In the rows, 128 means zero.
A single turn carries every row of the set below to another of its rows. Some are shown first; where does it send the rows asked next?
rute: [120 114 149 113 128 158 164  90 136 147 126 151 164 131 101 127 112]
Dolin: [158 107 181 132 106 119 100  93 120 142  97 118  91 113 143 112 124]
dubu: [153 126 105 148 124 157 135 104 108 122  79 118 159 157 110 138 109]
zeri: [113 124  79 147 107 112 121  84 125 143 119 117 117 109 164 165 131]
Sas: [106 117 149 125 121 155 140 107 123 141 103 103 139 115 206 160 109]
muv: [128 137 110 125 121 163 113  92 101  74  99 129 136 119 138 127 164]
pobus: [101 126 132 162 134 106 146  93 144 137 127 108 117 103 155 136  71]
mazen: [109 115 129 143  77 119 109  62 129 114  96 109 138 131 150 127  93]
zap: [123 136 141 149 118 149 105 122  82 135 173 115 130 166 133 104 118]
vafi: [110  65 114 123 152 125 112 114 130 154 129  94 138 110 142 128 125]
zavep: [105 152  98 114 138 154 176 143 134 112 141 121 147 137 125 131 109]
popez: [155 140 141 130 123 171 131  61 143 124 103  93 140 104 134 133 106]
Munu: [104 144 130 144 100 153 142  93 144 156 119 107 137 183 144 107  91]
Poro: [ 96 119 145 111 111 108 112 137 146 109 150 115  79  98 161 120 132]
mubo: [135 135 123 128 128 148 141 124 139 130 119 112 118  89 135 201 124]
Biz: [139 167 160 113  82 154 108 119 114 130 148 117 112 102 163 160 119]
sus: [ 96  73 135 124 119 128 147 124 119  80 125 105 108 120 161 134 135]
fizev: [111 149 112 128 138 120 123 146 106 177 121 161 152 123 134 145 114]
rini: [121 147 137 116  97 130 179 121 106 150 159 116 140 129 143 169 127]
beza: [137 123 130 137 119 128  80 114 175 148 125 134  95 115 139 119 157]
Mir: [117 130 126  91  77 137 140 123 134 130 164 116 125 125 137  80 128]
nalu: [157 106 112 173 133 136 121 131  95  93 112  96 141 127 133 109 119]
fotas: [112 135 139 132 108 112 108 122 123 120 103 136 113 175 129  66 115]
giv: [118 116 165 123 126 135 169 114 121 117  97 143 162 119 100 131 156]
Keri: [109 159 102  95 118 110 133 100 125 110  98 128 170 141 113 147 118]
murut: [132 142 162 138 127 118 147 145 131 143 118 138 120 126  92 177 129]
peti: [127 144 100 124  93 172 104 141 143 104 155  96 122 133 143 135 147]
zud: [109 147 116 158 140 118 123 125  86 134 119 132 112 131 175 149  81]
Vam: [140 153 186 155 128 151 115 102 142 134 112 122 122 153 169  89 117]
boteg: [112 172 106 151 103 127 126 156 137 139 129 157 146 107 143 149 132]
rusug: [119 128 140 114 116 142  68 134 141  91 123 122 150 171 135 120 128]
Giz: [106  84 119 146 107  99 112 124 160 131 136  85 147 113 130 114 126]
sifot: [112 168 150 141 135 109 146 136 136 134  77 146  97 142 146 103 133]
dizu: [125 148 149 155 148 107 144 129 138 134 120 103 115  92 131  89 165]
vilel: [ 97 141 168 110 164 132  90 111 125 156  99 129 103 147 141 140 137]
tedo: [158 155 128 118  79 147 111  97 136 149  81 120 112 120 135 140 155]
Rovi: [118 132 122  80 171 140 155 117 130 100 101 122 130 119 120 107 124]
Sidu: [173 148 159 118 115 152 133 113  95 105 127 105 176 129 130 118 121]
lobuz: [162  93 132 121 138 114 126 117 127 153 120 132 111  89 109 103 125]
dal: [ 93 125 138 157 121 135 158 138 107 121 103 105 136 123 191 156 147]
pakof: [143 165 150 104 138 122 123 118 126 151 126  94 108  93 156  89 148]
Por: [120 120 113 106 155 150  97 112  79  97 117 135 146 117 147 102 135]
kab: [ 86 163 129 124 103 121 126 110 174 117 146 125 137 134 107 119  99]
dozi: [113 118 171 186 122 130 109 132  92 113 140 116 137 156 130 123 134]
Dolur: [153 133 144 100 105 173 119 150  95 115 114 126 119 164 135 122 152]
fala: [117 102 157 123 129 153 105 154 110 139 119 121 107 178 153 155 116]
geli: [106 106 140 136 121 136 167  88 154 142 153 109 103 118 171 103 135]
vunal: [ 99 141 169 132 119 117  99  90 139 138  85 108 111 169 120 144 147]

boteg turns into pakof
rusug turns into rini
pobus turns into fotas
Now these:
mazen turns into Munu
Por turns into dal
sifot turns into Rovi

A single turn carries every row of the set below to another of its rows. Some are shown first; where does it send the rows asked next?
Vibig: [ 95 147 167 133 113 138 148 157 150 143 144 142 171  96 151]
gusuf: [106 148 167 125 184  95 200 124 175 107 146 123 100 115 109]
Difad: [146 161 128 156 145  93 168 198 180 127 157 108 126  97 173]
doli: [134 125 140 144 165  49 164 107 177 118 148 125 155 130 146]
vosak: [138 112 138 154 159  59 184 123 192 129 157 130 153 128 141]
tebi: [129 187 148 154 123  57 182 125 187  83 121  85 152 100 145]
ped: [147 131 172 176 112 146 199 141 182 148 150 101 121 104 158]
mivir: [174 167 171 161 141  96 136 139 198 117 133 113 115  87 147]
bazip: [114 183 157 176  88 109 156 109 169 115 121  83 139 105 165]
natu: [ 99 156 169 137 174 105 232 134 189 117 140 119 123 131 119]
tage: [106 160 166 121 145 108 140 122 158 164 112 100 162  91 120]
Tam: [ 91 156 179 125 178  88 174 124 171  87 130 141 109 113 133]
Riz: [108 125 136 152 140  49 158  99 172 111 140 122 155 125 152]
Piru: [132 177 177 149 168 141 148 145 201 132 124 124 123 101 111]
suno: [102 127 138 153 129 117 173 159 138 142 142  88 111  95 188]
sazas: [119 179 122 152 143  73 162 146 164 141 120  58 126  99 159]
Sodot: [131 110 138 155 148  77 201 125 178 128 168 132 164 142 155]
lila: [104 110 134 163 123  78 195 118 173 121 160 130 163 136 161]
serul: [132 139 146 148 149 120 176 186 148 132 154 114 129 109 202]
Rabe: [189 148 177 150 156 132 173 143 172 134 160 113 122 113 156]
numu: [104 158 141 144 147  99 171 134 133 146 117  65 129 111 188]
Vedu: [ 88 196 167 156 128 141 137 124 176 111 113 115 138 107 132]
laton: [ 87 173 147 143 142 108 232 138 178  99 159 120 133 137 121]
doru: [ 96 191 154 150 121 168 166 126 151 116 147 109 143 129 132]
nute: [ 72 181 159 145 137 101 206 138 175  78 143 137 141 134 145]
Dobe: [100 123 136 153 130  67 174 101 157 110 150 125 166 139 167]
depim: [158 201 161 150 131  95 129 111 159 102 131  95 139 113 163]
tetuf: [ 78 172 157 132 146  91 174 129 161  68 150 142 117 119 135]
zagut: [141 106 177 137 147 122 210 137 144 105 159 114 123 104 170]
Poso: [104 116 168 154 119 110 220 113 154 118 129  80 127  98 159]
buzon: [126 199 161 135 160 136 127 123 163 110 135 113 127 112 115]
Pudaz: [102 169 170 165 129 173 187 148 188 138 136 119 140 117 128]
mibi: [131 164 162 164 101 145 193 112 144 131 147  82 144 131 175]
piga: [135 179 148 121 150 104 156 139 170 166 137  97 170 102 101]
soru: [140 173 163 142 161 168 177 147 175 136 158 118 129 122 111]
rivi: [156 125 173 149 146  93 184 165 185  87 155 136 123  85 159]
refe: [166 177 157 138 151  69 173 149 177  70 151 118 149 106 155]
Retek: [ 96 148 161 118 126 128 133 126 129 148 138 116 156  93 134]
Nat: [135 178 154 135 138 115 171 170 191 159 144 123 186 104 118]
puvit: [149 191 131 147 164  76 166 173 175 132 133  85 145 113 174]
fimu: [124 165 148 132 117 135 164 174 163 142 169 139 180 107 133]
Bod: [114 169 152 143 125  87 208  98 146 102 125  63 152 119 155]

puvit turns into Difad
Poso turns into Bod
mibi turns into bazip
Now these:
Dobe turns into Riz
nute turns into tetuf
Vedu turns into buzon
piga turns into Nat

A single turn carries every row of the set below to another of its rows. Some are shown first; where does it send the rows asked next?
Soz: [139 167 164 133 116 135 146 125 142 103 146 149 180 147 152 116 149 153
 158 175  98 117 126]
nokiv: [125 109 140 119 174 153  83 101 123 125  76 112 148 148 150 129 149 163
 124 154 131 135 122]
ref: [122 127 107 117  97 110 112 129 150 129 156 132  87 118  93 117  93 101
 106 125 136 145 130]
liv: [127 129 100 118 105 108 112 134 144 128 161 121  91 115  97 118  87 103
 104 130 134 148 129]
rup: [ 92  80 145 128 143 158 104 124 123 139 120 125 160 114 167 122 126 164
 166 130 128 122 102]
budot: [130 116 117 100 104 123 139 139 135  99 156 127  92 111 112 147  72 108
 105 124 127 137 130]
Dilo: [140 137 139 158  99 140 167 138 137 118 141 171 153 151 107 122 161 167
 147 165  98 141 131]
Fudi: [ 88  98 128  98 146 170 123 148 135 132 114 121 152 147 159 112 113 171
 160 129 145 108 125]
kabat: [132 158 145 138 105 126 130 124 153 141 126 145 135 177 128  82 160 176
 152 169 143 128 118]
Geteb: [127 121 102 116 105 103 118 136 149 129 158 129  88 114  98 121  98 101
 106 114 130 142 127]
kefed: [137 151 130 139 140 134 109 118 171 127 112 149 137 166 108 116 154 169
 161 189 114 118 124]
bisor: [ 91  76 125 135 147 170 113 129 104 142 107 132 166 123 138 120 148 152
 128 114 122 150 133]
Zod: [117 130 146 110 155 163  98 138 120 137  82 107 162 161 167 116 138 167
 122 109 136 133 124]
mera: [159 133 127 109 113 105 134 135 123 102 140 117  96 118 121 150  98 107
  78 105 118 151 126]
sibe: [ 88 102 146 114 149 158 106 112 116 126 129 122 184 119 174 104 136 141
 153 144 130 121 127]
Par: [147 139 115 122 111  99 106 130 137 129 138 119  94 123 106 127 112  99
  81 101 124 158 126]
zires: [142 157 158 162 106 124 121 125 157 138 133 155 152 149 131 111 159 170
 167 161 102 129 100]
Semeg: [155 149 170 149 107 131 151 130 142 109 134 153 154 144 148 136 142 179
 164 166  97 122  99]
gik: [115 101 160 134 151 154  91 117 111 137  97 115 167 123 176 129 141 162
 138 116 120 139 101]
maka: [157 139 136 108 106 115 131 128 121  96 136 119  97 122 120 152  91 108
  76 117 123 154 127]
Zodin: [132 173 157 141 115 131 127 121 151 121 144 150 178 150 142 101 160 148
 159 172 102 122 127]
vukob: [ 98  73 132 129 147 173 127 132  96 128 107 130 168 122 147 132 141 156
 125 115 119 148 132]
pofaf: [142 146 121 120 108 112  96 127 137 127 130 119  98 127 104 129 104  98
  78 105 126 160 129]
Gede: [154 151 166 119 108 135 168 130 128 100 124 138 140 172 153 119 141 188
 141 172 133 122 117]
Mar: [100  81 125 106 166 160 109 110 133 115 105 123 140 135 145 130 123 169
 158 172 138 113 122]
vifem: [102 114 156 117 153 155  99 109 108 124 115 115 188 124 181 109 145 140
 136 137 125 131 126]
tad: [160 149 150 123 143 141 141 122 147  90 106 141 142 163 133 149 140 179
 147 189 104 115 122]
nebut: [145 149 112 122 113 108  98 131 135 127 139 112  99 125 105 126  99 101
  79 113 125 161 129]
sefog: [136 123 109 104 108 117 137 141 132 102 161 118  95 111 112 143  71 110
 101 130 126 140 129]
gofe: [138 113 113 104 107 109 144 140 134 103 160 126  90 109 114 144  84 108
 103 117 126 137 126]
pif: [150 148 146 162 103 138 159 135 132 119 131 166 156 156 110 124 170 166
 133 158  95 149 130]
Beba: [158 140 125 111 112 111 128 132 118 100 143 110  99 119 120 147  87 109
  75 121 122 156 127]

gik turns into Semeg
kefed turns into nokiv
pif turns into vukob
Now these:
kabat turns into Zod
Par turns into mera
maka turns into budot
vifem turns into Soz
Beba turns into sefog

